128 stands for zero in the data rows.
Some points, one per row:
array([148, 141, 145, 148, 158, 118, 122, 102, 109, 121, 147, 93, 131, 151, 128, 146, 145, 94, 129])
array([120, 116, 119, 117, 97, 126, 124, 148, 131, 129, 114, 142, 122, 83, 126, 135, 120, 165, 111])
array([96, 93, 96, 99, 164, 140, 153, 142, 124, 162, 100, 142, 138, 158, 162, 101, 100, 82, 128])
array([135, 139, 137, 135, 88, 132, 123, 138, 142, 121, 132, 140, 123, 84, 104, 127, 131, 174, 130])
array([166, 165, 163, 165, 140, 110, 106, 86, 117, 95, 158, 86, 131, 152, 115, 160, 169, 122, 147])
array([150, 160, 157, 154, 117, 119, 112, 107, 153, 99, 151, 111, 129, 127, 86, 136, 145, 140, 149])
array([72, 78, 78, 77, 136, 157, 166, 175, 139, 173, 72, 176, 136, 127, 160, 89, 86, 118, 123])
array([137, 125, 129, 133, 151, 118, 118, 108, 90, 128, 138, 119, 135, 151, 144, 152, 141, 103, 115])
array([159, 170, 166, 162, 116, 116, 107, 99, 133, 88, 158, 100, 122, 128, 91, 141, 156, 141, 145])
array([150, 147, 143, 148, 129, 100, 99, 110, 127, 116, 151, 111, 134, 128, 116, 154, 143, 135, 131])
array([81, 69, 68, 77, 150, 158, 170, 172, 124, 182, 79, 170, 142, 142, 177, 98, 100, 109, 118])
array([153, 155, 155, 152, 106, 100, 97, 102, 138, 93, 149, 102, 106, 116, 97, 148, 141, 147, 138])
array([142, 144, 144, 143, 109, 129, 125, 118, 123, 105, 142, 119, 127, 114, 109, 130, 142, 147, 124])
array([136, 126, 128, 128, 150, 134, 129, 124, 95, 137, 134, 125, 136, 142, 145, 144, 140, 111, 108])
array([141, 141, 144, 142, 145, 131, 111, 115, 126, 128, 146, 119, 130, 149, 126, 142, 144, 116, 127])
array([84, 77, 78, 84, 149, 148, 167, 164, 129, 176, 96, 162, 141, 145, 170, 94, 93, 101, 117])
array([138, 140, 141, 138, 107, 129, 128, 120, 128, 113, 140, 125, 130, 119, 115, 131, 139, 141, 130])
array([157, 164, 156, 157, 125, 96, 95, 85, 138, 96, 157, 89, 126, 135, 99, 151, 149, 124, 147])
array([169, 167, 164, 167, 126, 94, 98, 87, 122, 92, 166, 92, 129, 144, 105, 158, 156, 130, 144])
array([85, 78, 79, 85, 150, 149, 167, 164, 127, 175, 96, 161, 141, 145, 171, 95, 94, 100, 116])
array([136, 135, 141, 130, 103, 136, 130, 134, 139, 126, 136, 134, 95, 112, 123, 132, 132, 147, 127])
array([145, 143, 149, 148, 110, 127, 126, 115, 118, 98, 138, 111, 125, 114, 112, 137, 142, 141, 123])
array([138, 131, 134, 140, 125, 150, 131, 133, 105, 120, 139, 124, 137, 122, 122, 138, 156, 134, 100])
array([142, 159, 153, 149, 112, 113, 108, 102, 148, 100, 156, 110, 133, 134, 91, 132, 145, 131, 147])
array([96, 94, 92, 94, 152, 145, 159, 153, 128, 169, 95, 155, 138, 143, 169, 97, 98, 101, 129])
array([165, 168, 163, 165, 130, 96, 96, 75, 122, 94, 165, 83, 125, 136, 105, 153, 151, 117, 144])
array([141, 142, 140, 134, 133, 111, 101, 116, 152, 126, 133, 118, 112, 126, 115, 140, 129, 135, 150])
array([155, 154, 156, 156, 120, 98, 99, 95, 116, 103, 151, 101, 123, 129, 112, 151, 140, 131, 131])
array([117, 112, 110, 114, 171, 136, 152, 132, 117, 157, 117, 131, 139, 163, 159, 111, 117, 77, 137])
array([107, 114, 110, 111, 160, 144, 149, 125, 130, 142, 113, 130, 134, 166, 147, 96, 118, 81, 139])
array([78, 74, 68, 69, 138, 143, 158, 169, 127, 178, 77, 170, 138, 136, 169, 94, 91, 110, 119])
array([105, 106, 113, 114, 110, 135, 129, 153, 125, 139, 110, 153, 117, 85, 133, 128, 108, 154, 99])
array([122, 118, 121, 119, 99, 124, 123, 147, 131, 128, 115, 140, 121, 86, 126, 137, 121, 164, 112])
array([155, 163, 161, 156, 125, 113, 113, 102, 148, 98, 163, 102, 124, 135, 91, 142, 152, 134, 152])
array([79, 69, 70, 73, 143, 146, 159, 169, 123, 177, 77, 169, 140, 135, 177, 104, 93, 112, 118])
array([68, 68, 67, 73, 149, 158, 166, 170, 124, 177, 69, 171, 142, 136, 173, 94, 86, 108, 117])
array([133, 144, 145, 143, 101, 125, 114, 119, 144, 103, 138, 123, 122, 108, 97, 133, 137, 156, 131])
array([77, 73, 72, 73, 144, 157, 168, 174, 133, 182, 81, 174, 140, 134, 170, 95, 93, 114, 114])
array([132, 140, 139, 134, 93, 133, 123, 130, 138, 116, 139, 135, 130, 100, 110, 127, 133, 159, 130])
array([173, 178, 181, 182, 121, 112, 103, 94, 130, 78, 175, 93, 125, 127, 85, 151, 161, 139, 140])
array([128, 129, 137, 130, 113, 127, 115, 125, 137, 123, 130, 126, 78, 117, 126, 132, 124, 138, 127])
array([168, 167, 170, 172, 115, 110, 105, 96, 133, 80, 170, 90, 121, 130, 100, 157, 160, 139, 141])
array([160, 151, 157, 159, 141, 99, 104, 97, 111, 97, 150, 86, 115, 136, 112, 148, 142, 122, 130])
array([141, 131, 135, 138, 117, 101, 106, 125, 122, 116, 134, 119, 120, 114, 126, 154, 125, 145, 118])
array([168, 168, 165, 169, 117, 98, 93, 88, 123, 89, 170, 85, 117, 126, 96, 155, 151, 133, 133])
array([141, 145, 142, 137, 80, 117, 111, 120, 142, 107, 147, 127, 128, 99, 97, 134, 141, 162, 132])
array([167, 163, 162, 169, 126, 120, 113, 103, 124, 94, 163, 99, 132, 136, 104, 146, 161, 132, 132])
array([75, 84, 79, 77, 141, 154, 162, 165, 139, 170, 71, 167, 137, 130, 162, 90, 95, 121, 130])
array([75, 73, 71, 70, 138, 149, 160, 168, 132, 175, 71, 174, 137, 129, 168, 99, 88, 119, 121])
array([158, 147, 150, 157, 130, 116, 108, 108, 114, 103, 158, 95, 119, 131, 110, 154, 151, 123, 116])
array([123, 123, 127, 123, 98, 127, 123, 147, 131, 127, 121, 148, 123, 82, 122, 131, 114, 163, 111])
array([125, 126, 130, 124, 87, 116, 111, 131, 128, 116, 120, 134, 119, 88, 118, 133, 120, 168, 116])
array([138, 140, 140, 138, 92, 130, 123, 131, 139, 111, 136, 131, 128, 104, 108, 138, 143, 170, 132])
array([154, 142, 146, 150, 167, 130, 129, 109, 92, 119, 139, 102, 129, 154, 135, 147, 151, 101, 128])
array([142, 139, 142, 144, 109, 131, 130, 127, 122, 109, 136, 122, 126, 112, 114, 132, 136, 144, 121])
array([93, 89, 86, 91, 156, 143, 156, 151, 130, 169, 100, 151, 137, 152, 168, 100, 101, 96, 128])
array([154, 150, 152, 148, 156, 111, 116, 94, 114, 118, 147, 102, 132, 160, 135, 155, 147, 109, 144])
array([142, 143, 141, 136, 131, 111, 103, 116, 151, 123, 134, 118, 113, 126, 113, 140, 131, 137, 150])
array([135, 139, 137, 137, 87, 127, 119, 131, 142, 117, 136, 133, 128, 95, 106, 129, 129, 165, 128])
array([152, 149, 151, 151, 105, 116, 111, 120, 123, 109, 155, 108, 112, 114, 114, 154, 149, 147, 119])
array([160, 147, 153, 162, 131, 115, 107, 112, 108, 105, 163, 105, 129, 133, 117, 160, 150, 129, 109])
array([172, 168, 176, 182, 124, 117, 103, 96, 121, 84, 178, 90, 122, 132, 95, 155, 167, 135, 130])
array([149, 157, 148, 141, 110, 118, 109, 106, 149, 100, 145, 112, 125, 125, 89, 132, 149, 143, 151])
Here are 12 more points, each followed by its number:
array([137, 141, 142, 142, 88, 128, 119, 134, 134, 118, 137, 131, 117, 84, 107, 134, 132, 162, 118]) 0
array([151, 144, 146, 147, 159, 120, 123, 107, 103, 128, 156, 110, 134, 155, 134, 146, 146, 100, 126]) 1
array([139, 131, 132, 133, 130, 151, 136, 132, 106, 124, 135, 126, 133, 123, 124, 133, 150, 126, 103]) 2
array([133, 141, 139, 135, 127, 114, 94, 113, 148, 120, 136, 126, 122, 130, 115, 136, 125, 135, 141]) 3
array([114, 113, 112, 114, 120, 123, 131, 148, 131, 136, 110, 143, 123, 108, 138, 126, 106, 143, 122]) 4
array([75, 76, 69, 76, 149, 153, 162, 166, 127, 179, 72, 169, 144, 134, 170, 94, 89, 108, 118]) 5
array([106, 114, 110, 111, 158, 145, 150, 126, 131, 141, 112, 130, 135, 164, 145, 95, 118, 83, 139]) 6
array([156, 144, 144, 155, 136, 117, 114, 108, 103, 106, 156, 98, 135, 140, 117, 147, 149, 116, 115]) 7
array([173, 167, 169, 173, 131, 105, 101, 86, 119, 92, 169, 78, 119, 138, 104, 153, 155, 124, 138]) 8
array([147, 159, 157, 154, 105, 115, 106, 106, 144, 99, 149, 109, 119, 115, 95, 139, 139, 146, 143]) 9
array([88, 87, 87, 91, 136, 129, 145, 155, 140, 163, 91, 153, 132, 127, 155, 109, 81, 117, 127]) 10
array([141, 132, 136, 138, 116, 103, 107, 125, 123, 116, 134, 120, 117, 115, 126, 153, 126, 145, 119]) 11
Which three of these numbered points are nearest to each point below, ignoring the 3 directions in which the first points spread most? Their numbers follow each, nearest first.
array([110, 108, 107, 110, 120, 125, 134, 153, 131, 140, 105, 147, 123, 105, 141, 124, 102, 144, 119]) > 4 10 11
array([151, 164, 161, 158, 101, 113, 102, 103, 145, 94, 152, 106, 117, 111, 90, 142, 142, 152, 144]) > 9 5 8
array([81, 83, 77, 83, 146, 149, 157, 160, 128, 172, 79, 163, 142, 134, 164, 98, 94, 110, 120]) > 5 9 7
array([147, 148, 147, 150, 126, 140, 124, 118, 126, 107, 151, 115, 134, 131, 108, 137, 163, 138, 126]) > 2 6 7
array([107, 106, 114, 115, 112, 136, 129, 153, 122, 138, 111, 152, 120, 88, 134, 128, 110, 152, 98]) > 9 5 4
array([132, 138, 137, 134, 127, 116, 98, 116, 144, 122, 135, 128, 124, 129, 118, 137, 125, 135, 136]) > 3 11 4
array([90, 82, 85, 90, 159, 158, 164, 165, 116, 180, 91, 159, 141, 136, 171, 99, 94, 97, 107]) > 0 9 1
array([103, 112, 107, 109, 163, 146, 153, 125, 130, 143, 110, 130, 136, 170, 149, 92, 117, 75, 140]) > 6 7 9
array([150, 150, 150, 153, 122, 139, 122, 117, 126, 103, 153, 114, 134, 128, 104, 139, 166, 144, 126]) > 2 6 7
array([151, 146, 149, 152, 141, 115, 112, 107, 107, 114, 147, 107, 121, 135, 126, 153, 139, 115, 122]) > 9 4 8
array([152, 145, 147, 148, 154, 119, 121, 107, 107, 126, 156, 110, 133, 152, 130, 146, 147, 105, 128]) > 1 0 9
array([146, 140, 139, 141, 120, 98, 108, 113, 127, 121, 140, 114, 120, 122, 122, 154, 131, 133, 129]) > 11 10 4
array([150, 152, 154, 151, 110, 100, 94, 110, 134, 111, 149, 107, 107, 119, 117, 151, 132, 149, 133]) > 11 4 10
array([144, 138, 142, 140, 122, 152, 134, 132, 114, 123, 144, 132, 139, 124, 122, 139, 158, 144, 112]) > 2 1 6
array([162, 156, 157, 165, 130, 120, 113, 110, 110, 98, 164, 97, 130, 133, 105, 150, 160, 126, 113]) > 7 6 0
array([155, 152, 151, 154, 122, 92, 86, 103, 131, 106, 153, 97, 111, 122, 105, 159, 141, 139, 132]) > 11 10 3
array([149, 141, 145, 144, 154, 110, 117, 97, 104, 118, 150, 103, 131, 156, 133, 145, 141, 97, 130]) > 9 8 5
array([141, 132, 134, 138, 163, 131, 130, 120, 96, 134, 139, 121, 138, 152, 145, 150, 143, 105, 116]) > 1 9 5
array([140, 128, 134, 137, 161, 140, 136, 132, 89, 138, 143, 131, 144, 150, 149, 142, 144, 108, 106]) > 1 2 0
array([118, 114, 117, 122, 171, 149, 153, 129, 98, 139, 115, 126, 138, 161, 157, 116, 126, 81, 118]) > 6 2 0
array([87, 86, 86, 90, 137, 131, 146, 157, 139, 164, 90, 155, 132, 127, 156, 107, 81, 117, 127]) > 10 4 11
array([120, 118, 121, 121, 96, 123, 123, 146, 134, 125, 108, 142, 116, 82, 115, 125, 108, 166, 116]) > 4 8 9
array([149, 154, 154, 154, 114, 94, 98, 98, 129, 105, 152, 100, 122, 124, 105, 147, 135, 130, 131]) > 10 11 4
array([75, 77, 70, 74, 149, 156, 165, 164, 127, 178, 75, 171, 146, 139, 172, 90, 94, 108, 121]) > 5 9 7
array([148, 151, 148, 147, 111, 105, 104, 115, 149, 108, 141, 111, 109, 109, 96, 136, 128, 144, 144]) > 4 10 8
array([142, 138, 140, 138, 131, 154, 135, 133, 114, 123, 139, 125, 128, 122, 124, 130, 156, 132, 109]) > 2 6 0
array([163, 162, 165, 168, 113, 106, 98, 97, 125, 88, 173, 99, 134, 131, 95, 153, 157, 138, 131]) > 7 5 9
array([138, 131, 131, 133, 128, 151, 135, 133, 109, 124, 134, 127, 133, 121, 123, 133, 149, 128, 102]) > 2 6 0
array([139, 146, 143, 139, 117, 115, 96, 116, 151, 118, 143, 120, 115, 120, 102, 137, 132, 141, 141]) > 3 4 11
array([122, 110, 115, 122, 140, 151, 143, 149, 93, 144, 123, 139, 145, 126, 146, 134, 139, 124, 79]) > 2 7 6
array([75, 85, 82, 79, 134, 158, 171, 162, 144, 167, 78, 159, 136, 137, 160, 78, 94, 111, 130]) > 6 9 8
array([148, 150, 152, 149, 108, 102, 96, 112, 135, 112, 147, 110, 109, 116, 117, 149, 131, 150, 132]) > 11 4 10
array([161, 156, 157, 165, 125, 121, 113, 112, 113, 97, 164, 99, 130, 129, 103, 149, 160, 131, 114]) > 7 6 2
array([154, 164, 158, 156, 128, 108, 101, 96, 141, 101, 155, 104, 129, 137, 96, 144, 151, 131, 150]) > 5 9 1
array([126, 113, 122, 129, 141, 147, 149, 149, 84, 144, 133, 133, 144, 128, 146, 137, 140, 119, 82]) > 2 7 0
array([118, 109, 109, 116, 177, 154, 160, 145, 104, 156, 119, 135, 140, 159, 164, 118, 134, 88, 116]) > 2 0 1
array([160, 158, 157, 159, 119, 87, 80, 98, 132, 100, 158, 91, 108, 120, 98, 163, 144, 143, 133]) > 11 10 3
array([148, 146, 145, 150, 129, 96, 103, 102, 124, 112, 147, 103, 123, 128, 114, 152, 135, 124, 131]) > 10 11 4
array([140, 131, 133, 136, 159, 131, 129, 121, 99, 134, 138, 123, 135, 150, 145, 149, 141, 108, 117]) > 1 9 5
array([158, 159, 159, 160, 139, 109, 107, 90, 126, 104, 162, 94, 131, 158, 110, 146, 150, 112, 145]) > 9 5 7
array([116, 103, 109, 113, 137, 154, 146, 158, 112, 149, 117, 146, 136, 115, 143, 131, 126, 129, 85]) > 2 0 1
array([136, 139, 137, 133, 85, 120, 115, 124, 141, 112, 142, 129, 129, 102, 103, 131, 138, 158, 131]) > 7 5 9
array([147, 142, 145, 145, 158, 123, 127, 111, 108, 125, 145, 104, 124, 146, 131, 136, 138, 98, 127]) > 0 8 9
array([174, 166, 168, 172, 137, 105, 106, 90, 121, 98, 169, 74, 119, 138, 104, 155, 157, 122, 138]) > 8 0 9
array([154, 164, 160, 152, 114, 99, 97, 94, 145, 99, 154, 100, 119, 126, 92, 146, 143, 144, 151]) > 4 11 5
array([114, 107, 110, 119, 140, 159, 143, 157, 107, 150, 115, 155, 144, 122, 154, 133, 127, 125, 85]) > 2 1 0
array([153, 150, 151, 153, 117, 97, 90, 115, 143, 113, 148, 107, 114, 116, 112, 154, 136, 149, 139]) > 11 3 4
array([130, 133, 138, 130, 115, 131, 120, 126, 137, 122, 129, 121, 67, 117, 123, 130, 126, 136, 129]) > 8 9 0
array([126, 131, 130, 130, 127, 119, 103, 129, 147, 130, 123, 132, 120, 124, 128, 144, 123, 143, 135]) > 3 11 4
array([162, 150, 149, 155, 132, 111, 109, 108, 109, 107, 157, 101, 130, 141, 115, 148, 151, 123, 124]) > 7 5 9
array([78, 78, 68, 71, 144, 149, 160, 167, 131, 182, 77, 175, 149, 137, 176, 97, 97, 111, 123]) > 5 1 9
array([153, 163, 159, 157, 121, 97, 100, 90, 144, 98, 156, 95, 121, 129, 92, 146, 137, 128, 146]) > 10 4 9
array([142, 140, 146, 138, 117, 132, 123, 126, 126, 114, 132, 122, 86, 113, 124, 140, 137, 149, 130]) > 8 9 0
array([169, 156, 156, 162, 132, 109, 106, 103, 108, 101, 163, 95, 129, 142, 111, 152, 156, 124, 125]) > 7 9 5
array([131, 133, 132, 133, 133, 114, 104, 120, 150, 128, 135, 127, 129, 135, 125, 141, 127, 130, 142]) > 3 11 4
array([91, 98, 92, 88, 137, 152, 160, 149, 140, 159, 90, 154, 135, 140, 152, 75, 103, 111, 142]) > 6 0 8
array([142, 146, 142, 140, 81, 115, 109, 122, 139, 101, 144, 118, 121, 97, 97, 137, 137, 167, 126]) > 7 9 5
array([128, 126, 133, 128, 125, 129, 121, 128, 122, 127, 125, 132, 85, 116, 129, 129, 115, 127, 122]) > 8 9 4
array([88, 87, 85, 85, 149, 145, 162, 155, 124, 167, 83, 154, 130, 141, 169, 95, 93, 101, 129]) > 8 9 4
array([81, 92, 85, 85, 148, 155, 168, 156, 144, 162, 92, 156, 138, 142, 149, 73, 98, 100, 136]) > 6 7 0
array([141, 132, 137, 141, 156, 126, 125, 109, 92, 121, 146, 109, 133, 153, 141, 147, 147, 99, 112]) > 9 5 7
array([152, 151, 150, 153, 115, 95, 101, 102, 131, 113, 154, 109, 117, 127, 115, 153, 135, 133, 141]) > 11 10 4
array([139, 129, 135, 142, 161, 136, 133, 123, 90, 131, 140, 117, 136, 143, 140, 141, 142, 99, 105]) > 0 1 6
array([154, 162, 155, 156, 126, 105, 102, 93, 143, 100, 164, 104, 128, 135, 85, 134, 142, 119, 151]) > 7 9 5
array([116, 106, 109, 117, 169, 153, 157, 143, 99, 154, 124, 143, 152, 156, 162, 127, 131, 90, 105]) > 2 1 0
array([92, 90, 88, 90, 155, 150, 164, 157, 128, 174, 91, 159, 140, 144, 173, 93, 96, 98, 128]) > 0 9 1
array([152, 155, 156, 158, 104, 112, 107, 115, 141, 89, 163, 106, 122, 123, 96, 148, 148, 148, 132]) > 7 9 8
array([84, 92, 89, 84, 139, 149, 159, 147, 135, 154, 88, 150, 132, 142, 157, 84, 103, 109, 130]) > 6 8 9
array([135, 129, 135, 134, 112, 102, 110, 128, 128, 121, 129, 126, 126, 113, 124, 148, 116, 148, 123]) > 11 10 4
array([103, 110, 106, 105, 152, 151, 159, 137, 138, 149, 107, 141, 139, 154, 146, 88, 113, 98, 142]) > 6 2 0
array([153, 156, 157, 159, 105, 111, 107, 114, 141, 89, 163, 105, 122, 123, 95, 148, 148, 147, 132]) > 7 9 8
array([91, 87, 88, 92, 162, 157, 168, 159, 126, 171, 93, 153, 136, 148, 172, 95, 101, 95, 122]) > 0 9 8
array([142, 137, 139, 137, 122, 111, 116, 119, 118, 120, 135, 116, 113, 113, 122, 148, 129, 135, 124]) > 4 11 10
array([131, 132, 136, 132, 108, 140, 128, 126, 122, 110, 125, 122, 91, 108, 109, 118, 130, 138, 123]) > 6 8 0
array([123, 113, 121, 126, 145, 148, 139, 142, 89, 138, 125, 142, 150, 128, 149, 133, 135, 121, 82]) > 2 7 6
array([142, 127, 133, 135, 138, 129, 128, 129, 90, 133, 143, 124, 128, 133, 142, 151, 146, 118, 102]) > 1 0 9
array([160, 167, 165, 161, 121, 105, 99, 90, 135, 83, 165, 92, 117, 131, 91, 146, 153, 129, 145]) > 9 8 5
array([144, 150, 146, 142, 94, 122, 120, 132, 159, 113, 149, 128, 126, 109, 96, 134, 144, 165, 140]) > 1 0 7
array([135, 138, 138, 137, 116, 97, 105, 115, 136, 121, 135, 122, 113, 109, 113, 133, 113, 139, 133]) > 10 11 4
array([81, 91, 88, 85, 134, 154, 166, 156, 143, 162, 85, 154, 135, 138, 156, 83, 98, 111, 131]) > 6 9 8
array([136, 131, 130, 132, 154, 130, 116, 121, 118, 133, 143, 126, 137, 151, 138, 138, 143, 107, 123]) > 1 5 9
array([77, 77, 67, 71, 143, 149, 160, 167, 130, 182, 77, 175, 148, 137, 176, 97, 97, 112, 122]) > 5 9 1
array([144, 143, 147, 141, 117, 130, 122, 123, 126, 113, 135, 119, 89, 115, 123, 141, 138, 148, 131]) > 8 9 0
array([152, 162, 161, 157, 117, 128, 114, 110, 143, 95, 153, 112, 124, 122, 92, 136, 151, 144, 144]) > 2 6 0
array([135, 135, 140, 136, 109, 138, 125, 124, 120, 107, 128, 118, 91, 108, 107, 122, 132, 138, 122]) > 6 8 9
array([71, 69, 68, 69, 136, 150, 161, 173, 130, 171, 67, 176, 139, 125, 163, 94, 87, 118, 118]) > 5 9 7
array([149, 154, 151, 142, 90, 114, 111, 113, 149, 101, 148, 117, 126, 118, 91, 135, 146, 157, 146]) > 7 5 9
array([141, 140, 146, 139, 113, 132, 124, 127, 126, 117, 132, 122, 93, 116, 125, 137, 134, 145, 129]) > 8 9 0
array([135, 136, 140, 135, 105, 138, 125, 124, 120, 105, 128, 119, 88, 105, 105, 121, 132, 141, 122]) > 6 8 9
array([89, 89, 93, 90, 119, 139, 145, 164, 132, 155, 83, 159, 121, 107, 151, 108, 86, 137, 114]) > 4 10 8
array([158, 164, 163, 159, 122, 107, 101, 93, 131, 86, 162, 94, 118, 130, 95, 145, 152, 129, 141]) > 9 8 5
array([99, 105, 101, 99, 150, 147, 161, 141, 137, 155, 104, 145, 138, 160, 154, 84, 107, 94, 142]) > 6 0 7
array([135, 146, 143, 138, 103, 127, 124, 114, 145, 102, 134, 112, 115, 117, 106, 120, 139, 141, 147]) > 6 8 9
array([74, 72, 71, 76, 146, 155, 162, 172, 127, 182, 78, 173, 137, 130, 169, 91, 88, 110, 115]) > 9 5 0
array([149, 153, 151, 155, 102, 109, 102, 116, 141, 96, 152, 109, 121, 105, 88, 139, 141, 151, 129]) > 7 5 9
array([149, 155, 150, 151, 116, 126, 112, 115, 131, 100, 151, 107, 128, 121, 93, 133, 157, 142, 125]) > 2 7 6
array([123, 121, 120, 118, 90, 119, 119, 145, 139, 126, 115, 144, 117, 84, 121, 132, 118, 169, 121]) > 4 11 5
array([149, 158, 155, 153, 104, 113, 104, 103, 144, 96, 151, 111, 128, 114, 82, 144, 146, 156, 140]) > 5 7 9
array([119, 109, 109, 114, 159, 148, 151, 142, 97, 153, 125, 139, 149, 148, 156, 123, 131, 96, 105]) > 2 1 7
array([131, 134, 132, 126, 126, 115, 105, 127, 150, 131, 133, 134, 119, 125, 122, 136, 121, 141, 139]) > 3 11 4
array([130, 133, 134, 134, 91, 130, 122, 137, 141, 115, 133, 130, 122, 96, 104, 132, 133, 161, 118]) > 7 9 0
array([137, 144, 148, 139, 95, 123, 117, 115, 147, 106, 144, 124, 126, 110, 97, 128, 142, 152, 137]) > 7 9 6
array([167, 169, 166, 170, 112, 99, 93, 89, 126, 88, 170, 86, 116, 121, 93, 154, 150, 139, 133]) > 8 9 4
array([138, 139, 140, 139, 116, 98, 105, 115, 136, 119, 137, 120, 114, 110, 112, 135, 116, 140, 133]) > 10 11 4
array([159, 157, 159, 159, 142, 113, 113, 99, 132, 112, 165, 98, 128, 154, 116, 149, 150, 120, 144]) > 1 9 0
array([127, 115, 124, 131, 146, 145, 144, 143, 79, 141, 135, 130, 136, 131, 149, 142, 138, 115, 82]) > 2 0 6
array([151, 154, 155, 157, 103, 112, 108, 116, 141, 91, 160, 107, 122, 120, 97, 147, 147, 149, 131]) > 7 9 8
array([157, 150, 155, 157, 137, 101, 105, 100, 113, 99, 148, 90, 116, 132, 112, 147, 141, 126, 129]) > 4 8 10
array([95, 102, 99, 93, 138, 152, 162, 146, 138, 155, 96, 155, 140, 146, 155, 82, 107, 112, 142]) > 6 0 9
array([109, 110, 102, 100, 158, 128, 146, 132, 137, 157, 107, 137, 136, 160, 157, 105, 105, 95, 155]) > 4 8 9
array([120, 119, 118, 118, 176, 147, 153, 131, 123, 153, 119, 133, 140, 170, 154, 108, 122, 73, 138]) > 0 1 2
array([87, 92, 87, 86, 140, 154, 164, 154, 139, 160, 88, 153, 135, 134, 151, 82, 103, 114, 136]) > 6 7 8
array([76, 78, 72, 75, 149, 156, 165, 163, 128, 177, 76, 170, 145, 141, 171, 90, 95, 107, 122]) > 5 9 7
array([159, 155, 156, 159, 164, 118, 118, 99, 110, 119, 153, 103, 135, 160, 131, 157, 155, 107, 139]) > 1 9 5
array([144, 132, 138, 141, 161, 139, 135, 129, 87, 135, 147, 129, 144, 150, 146, 145, 148, 108, 105]) > 1 2 0
array([135, 135, 139, 134, 104, 137, 124, 125, 122, 106, 128, 121, 90, 104, 106, 122, 131, 144, 122]) > 6 8 9
array([133, 136, 133, 134, 127, 117, 102, 125, 156, 133, 137, 126, 114, 123, 108, 133, 122, 135, 142]) > 3 11 4
array([158, 166, 163, 162, 121, 94, 95, 92, 142, 93, 156, 93, 119, 125, 88, 144, 135, 130, 149]) > 10 4 11
array([139, 146, 143, 142, 114, 104, 106, 111, 150, 114, 140, 115, 118, 121, 109, 146, 134, 142, 146]) > 11 4 10
array([135, 139, 145, 139, 113, 119, 110, 117, 142, 117, 139, 116, 82, 113, 117, 137, 124, 141, 134]) > 8 4 11
array([116, 121, 119, 116, 107, 110, 119, 132, 138, 131, 110, 134, 116, 104, 130, 124, 103, 142, 130]) > 10 11 4
array([90, 97, 93, 87, 137, 154, 165, 151, 140, 159, 90, 159, 140, 143, 156, 77, 102, 113, 141]) > 6 0 7
array([145, 144, 147, 146, 107, 94, 96, 101, 126, 111, 149, 110, 116, 120, 114, 152, 133, 141, 128]) > 11 10 3
array([152, 157, 155, 155, 140, 103, 105, 91, 135, 101, 147, 95, 127, 147, 107, 144, 141, 122, 156]) > 4 5 9
array([171, 163, 163, 167, 137, 114, 111, 101, 116, 103, 173, 93, 131, 150, 115, 158, 168, 120, 133]) > 1 0 7
array([147, 141, 144, 144, 149, 111, 117, 100, 108, 118, 149, 105, 130, 151, 130, 144, 141, 102, 130]) > 9 8 5
array([132, 126, 132, 131, 111, 103, 111, 131, 128, 123, 126, 129, 126, 111, 126, 147, 113, 150, 122]) > 11 10 4
array([130, 131, 136, 131, 116, 132, 121, 131, 132, 124, 128, 123, 81, 116, 130, 139, 129, 138, 126]) > 8 9 4
array([137, 135, 139, 133, 119, 134, 127, 130, 126, 119, 128, 126, 91, 115, 128, 136, 134, 147, 129]) > 8 9 0
array([158, 156, 152, 152, 114, 84, 88, 94, 133, 101, 153, 96, 124, 123, 100, 148, 135, 134, 140]) > 10 11 4
array([129, 133, 130, 124, 123, 115, 103, 129, 153, 132, 132, 136, 118, 122, 122, 134, 119, 145, 140]) > 3 11 4
array([118, 120, 121, 116, 125, 114, 108, 138, 142, 143, 116, 141, 122, 116, 131, 133, 108, 138, 127]) > 3 11 10
array([102, 110, 102, 99, 146, 151, 154, 137, 146, 156, 108, 150, 149, 160, 147, 87, 115, 99, 149]) > 2 1 7
array([156, 154, 152, 147, 137, 97, 105, 91, 134, 112, 154, 100, 129, 158, 116, 146, 140, 117, 159]) > 11 4 10
array([156, 164, 155, 155, 124, 95, 94, 85, 139, 96, 156, 89, 126, 135, 100, 151, 148, 124, 148]) > 10 11 4
array([93, 103, 97, 92, 139, 158, 167, 153, 139, 162, 84, 156, 133, 136, 150, 73, 102, 112, 140]) > 6 0 2
array([140, 141, 139, 134, 133, 111, 102, 117, 151, 126, 132, 119, 113, 127, 116, 139, 128, 135, 149]) > 3 11 4
array([162, 152, 158, 162, 136, 102, 110, 108, 122, 112, 160, 94, 117, 135, 120, 163, 146, 126, 131]) > 4 11 8
array([137, 140, 146, 140, 112, 118, 109, 117, 142, 116, 139, 116, 84, 112, 115, 138, 125, 142, 135]) > 8 4 11
array([121, 122, 123, 122, 132, 116, 110, 130, 146, 135, 118, 135, 123, 132, 135, 134, 114, 133, 138]) > 3 11 4
array([153, 156, 154, 155, 140, 103, 106, 93, 133, 102, 148, 96, 128, 146, 109, 145, 142, 122, 153]) > 4 5 9
array([140, 128, 134, 137, 161, 141, 137, 132, 90, 138, 142, 132, 144, 149, 149, 142, 144, 109, 106]) > 1 2 0
array([148, 155, 149, 150, 127, 109, 107, 99, 142, 106, 157, 109, 128, 135, 92, 132, 138, 118, 148]) > 7 9 5
array([133, 134, 140, 134, 113, 129, 117, 129, 133, 120, 131, 122, 80, 114, 127, 143, 130, 142, 126]) > 8 9 4
array([67, 73, 67, 64, 137, 149, 159, 167, 133, 177, 72, 180, 146, 140, 174, 97, 92, 117, 123]) > 5 9 7
array([151, 151, 153, 153, 124, 96, 100, 91, 122, 105, 150, 96, 115, 130, 112, 153, 139, 121, 139]) > 10 11 4
array([122, 122, 126, 123, 104, 128, 125, 146, 131, 129, 121, 147, 124, 89, 125, 130, 115, 156, 113]) > 9 4 5
array([139, 139, 143, 141, 145, 132, 112, 118, 126, 129, 144, 122, 133, 147, 126, 141, 142, 117, 126]) > 1 9 0
